[[119 135 125 129 146 118]
 [131 128 121 136 141 119]
 [125 133 143 111 116 138]
 [122 140 140 110 123 130]
 [122 136 131 126 145 115]
 [117 144 140 119 115 140]
 [131 119 116 138 139 115]
 [129 127 146 110 107 152]]
->
[[146 118 119 135 125 129]
 [141 119 131 128 121 136]
 [116 138 125 133 143 111]
 [123 130 122 140 140 110]
 [145 115 122 136 131 126]
 [115 140 117 144 140 119]
 [139 115 131 119 116 138]
 [107 152 129 127 146 110]]

[[131 134 146 129 123 125 130 132 130 122 136 124 122 134 128 127]
 [125 117 140 143 133 138 142 143 144 126 155 127 124 124 122 134]]
->
[[128 127 131 134 146 129 123 125 130 132 130 122 136 124 122 134]
 [122 134 125 117 140 143 133 138 142 143 144 126 155 127 124 124]]

[[111 122 118]
 [140 129 157]
 [144 104 129]
 [117 129 134]
 [101 129 128]
 [119 117 116]
 [129 140 136]
 [131 118 123]]
->
[[122 118 111]
 [129 157 140]
 [104 129 144]
 [129 134 117]
 [129 128 101]
 [117 116 119]
 [140 136 129]
 [118 123 131]]

[[141 145 120 118 117 115 145 124 116]
 [138 120 125 128 133 130 119 122 132]
 [124 120 141 144 148 146 116 137 146]
 [138 139 125 121 119 122 142 128 122]
 [127 151 136 130 121 127 156 142 125]
 [128 122 128 127 123 127 130 125 130]]
->
[[124 116 141 145 120 118 117 115 145]
 [122 132 138 120 125 128 133 130 119]
 [137 146 124 120 141 144 148 146 116]
 [128 122 138 139 125 121 119 122 142]
 [142 125 127 151 136 130 121 127 156]
 [125 130 128 122 128 127 123 127 130]]

[[144 138 138 124 145 123 127 108 129 123 143 133 118 129 140 135]
 [146 139 139 122 146 123 127 107 129 118 145 134 120 128 140 135]
 [145 139 138 123 146 123 127 107 129 122 144 133 119 128 140 135]
 [143 138 137 124 145 123 127 108 129 125 142 133 118 129 140 135]
 [146 139 140 121 146 124 128 107 128 116 145 134 121 127 140 134]]
->
[[140 135 144 138 138 124 145 123 127 108 129 123 143 133 118 129]
 [140 135 146 139 139 122 146 123 127 107 129 118 145 134 120 128]
 [140 135 145 139 138 123 146 123 127 107 129 122 144 133 119 128]
 [140 135 143 138 137 124 145 123 127 108 129 125 142 133 118 129]
 [140 134 146 139 140 121 146 124 128 107 128 116 145 134 121 127]]

[[136 138 138 119 141 129 125 115 118 118 128 118]
 [138 123 145 138 152 128 122 129 127 138 123 131]]
->
[[128 118 136 138 138 119 141 129 125 115 118 118]
 [123 131 138 123 145 138 152 128 122 129 127 138]]

[[117 127 134 133 129]
 [119 130 122 127 131]
 [117 127 136 128 128]
 [130 130 131 130 122]
 [106 126 123 128 126]
 [130 127 126 126 136]
 [129 135 131 125 130]
 [117 139 124 135 134]
 [127 125 128 129 119]]
->
[[133 129 117 127 134]
 [127 131 119 130 122]
 [128 128 117 127 136]
 [130 122 130 130 131]
 [128 126 106 126 123]
 [126 136 130 127 126]
 [125 130 129 135 131]
 [135 134 117 139 124]
 [129 119 127 125 128]]

[[110 129 110 135 111 131 121 130 117]
 [125 134 123 147 108 132 117 128 125]
 [125 135 121 144 105 136 112 128 124]
 [124 138 128 133 133 132 137 118 111]
 [143 130 136 124 132 134 123 129 138]
 [141 126 135 127 132 132 124 131 141]
 [140 136 129 130 109 124 118 134 136]
 [143 125 134 138 116 119 124 139 148]]
->
[[130 117 110 129 110 135 111 131 121]
 [128 125 125 134 123 147 108 132 117]
 [128 124 125 135 121 144 105 136 112]
 [118 111 124 138 128 133 133 132 137]
 [129 138 143 130 136 124 132 134 123]
 [131 141 141 126 135 127 132 132 124]
 [134 136 140 136 129 130 109 124 118]
 [139 148 143 125 134 138 116 119 124]]
---
[[122 124 107 119 134 105 117]
 [121 126 111 124 133 108 120]
 [127 131 135 137 125 133 134]
 [120 128 106 117 135 104 118]
 [133 130 147 137 121 148 138]
 [123 121  99 113 137  99 111]
 [129 129 133 131 125 132 131]
 [122 127 112 122 132 108 120]
 [121 131 119 130 130 114 127]]
->
[[121 126 111 124 133 108 120]
 [120 128 106 117 135 104 118]
 [123 121  99 113 137  99 111]
 [122 127 112 122 132 108 120]]

[[113 112 131 112 128 113 128 120 106 116 116 141 125 147 141 134]
 [146 108 146 109 120 139 111 132 118 123 116 140 143 124 127 140]]
->
[[146 108 146 109 120 139 111 132 118 123 116 140 143 124 127 140]]

[[137 136 131 140 135 132]
 [149 131 127 128 130 132]
 [138 130 125 124 139 126]]
->
[[149 131 127 128 130 132]]

[[132 143 141]
 [106 147 126]]
->
[[106 147 126]]

[[140 104 138]
 [150 122 106]
 [141 107 133]
 [147 117 116]
 [146 116 118]]
->
[[150 122 106]
 [147 117 116]]

[[109 127 128 127 118]
 [129 118 137 111 135]
 [142 123 141 123 127]
 [129 105 147 124 119]
 [121 132 128 132 109]
 [131 115 123 149 123]]
->
[[129 118 137 111 135]
 [129 105 147 124 119]
 [131 115 123 149 123]]

[[114 135 134 125 143 117 119]
 [126 111 142 109 133 130 137]
 [111 125 135 120 154 116 130]
 [142 123 122 132 124 124 140]
 [129 119 137 120 142 121 129]
 [142 122 135 117 122 131 125]
 [132 118 125 128 140 118 141]
 [106 130 110 127 114 150 149]
 [111 116 128 123 137 125 155]
 [126 114 140 117 130 131 128]
 [107 116 135 122 144 121 154]
 [123 118 141 115 121 134 125]]
->
[[126 111 142 109 133 130 137]
 [142 123 122 132 124 124 140]
 [142 122 135 117 122 131 125]
 [106 130 110 127 114 150 149]
 [126 114 140 117 130 131 128]
 [123 118 141 115 121 134 125]]
---
[[132 133 120 137]
 [151 120 133 123]
 [110 141 101 146]
 [ 98 129 150 158]
 [139 122 122 133]
 [134 122 104 136]
 [118 133 111 144]]
->
[[151 120 133 123]
 [139 122 122 133]
 [134 122 104 136]
 [132 133 120 137]
 [118 133 111 144]
 [110 141 101 146]
 [ 98 129 150 158]]

[[122 139 113 156 111 149]
 [117 140 111 155 128 141]
 [123 139 113 157 108 151]]
->
[[123 139 113 157 108 151]
 [122 139 113 156 111 149]
 [117 140 111 155 128 141]]

[[115 101 120 139 126 144 104 135 125 137]
 [130 131 121 131 125 126 126 123 128 129]]
->
[[130 131 121 131 125 126 126 123 128 129]
 [115 101 120 139 126 144 104 135 125 137]]

[[146 130 133 111 132 124 130 128 149 133 115 115]
 [124 121 143 114 134 119 133 131 143 129 112 126]
 [148 131 132 113 132 124 130 128 148 128 144 124]
 [112 125 125 118 133 121 129 129 149 130 143 120]]
->
[[148 131 132 113 132 124 130 128 148 128 144 124]
 [146 130 133 111 132 124 130 128 149 133 115 115]
 [124 121 143 114 134 119 133 131 143 129 112 126]
 [112 125 125 118 133 121 129 129 149 130 143 120]]

[[114 131]
 [110 132]
 [106 133]
 [ 98 133]
 [102 133]
 [116 131]
 [117 130]]
->
[[117 130]
 [116 131]
 [114 131]
 [110 132]
 [106 133]
 [102 133]
 [ 98 133]]

[[140 116 142 116 128 115 133 131 148 138 140 116]
 [150 120 126 129 128 124 128 145 122 124 128 128]
 [131 104 141 129 129 122 125 148 141 131 128 139]]
->
[[150 120 126 129 128 124 128 145 122 124 128 128]
 [140 116 142 116 128 115 133 131 148 138 140 116]
 [131 104 141 129 129 122 125 148 141 131 128 139]]

[[130 120 125 141 127 116 117 116 135 135 117 121]
 [141 133 110 129 138 132 132 126 114 140 132 134]
 [112 107 120 137 113 104 106 102 136 124 103 108]]
->
[[141 133 110 129 138 132 132 126 114 140 132 134]
 [130 120 125 141 127 116 117 116 135 135 117 121]
 [112 107 120 137 113 104 106 102 136 124 103 108]]
---
[[131 138 140 148 140]
 [120 122 103 115 123]
 [143 134 126 135 134]
 [117 119 119 100 117]
 [117 121 122 105 122]]
->
[131 122 126 100 122]

[[127 155 128]
 [131 151 133]
 [120 121 108]
 [141 142 136]]
->
[127 151 108]

[[135 127 106]
 [132 128 137]
 [123 112 131]
 [143 120 138]]
->
[135 128 131]

[[124 116 130 106 140]
 [131 141 110 129 118]
 [144 135 141 146 153]]
->
[124 141 141]

[[130 135 125]
 [109 102 124]
 [119 118 132]
 [122 116 130]
 [119 126 134]]
->
[130 102 132]

[[114 119]
 [106 145]
 [110 144]]
->
[114 145]

[[100 123 101 145 103]
 [111 151 117 127 114]
 [135 112 130 134 131]]
->
[100 151 130]

[[127 129]
 [129 130]
 [103 123]]
->
[127 130]

[[149 105 106 121 109]
 [137 119 113 117 118]
 [148 108 110 120 108]
 [112 117 125 126 141]]
->
[149 119 110 126]
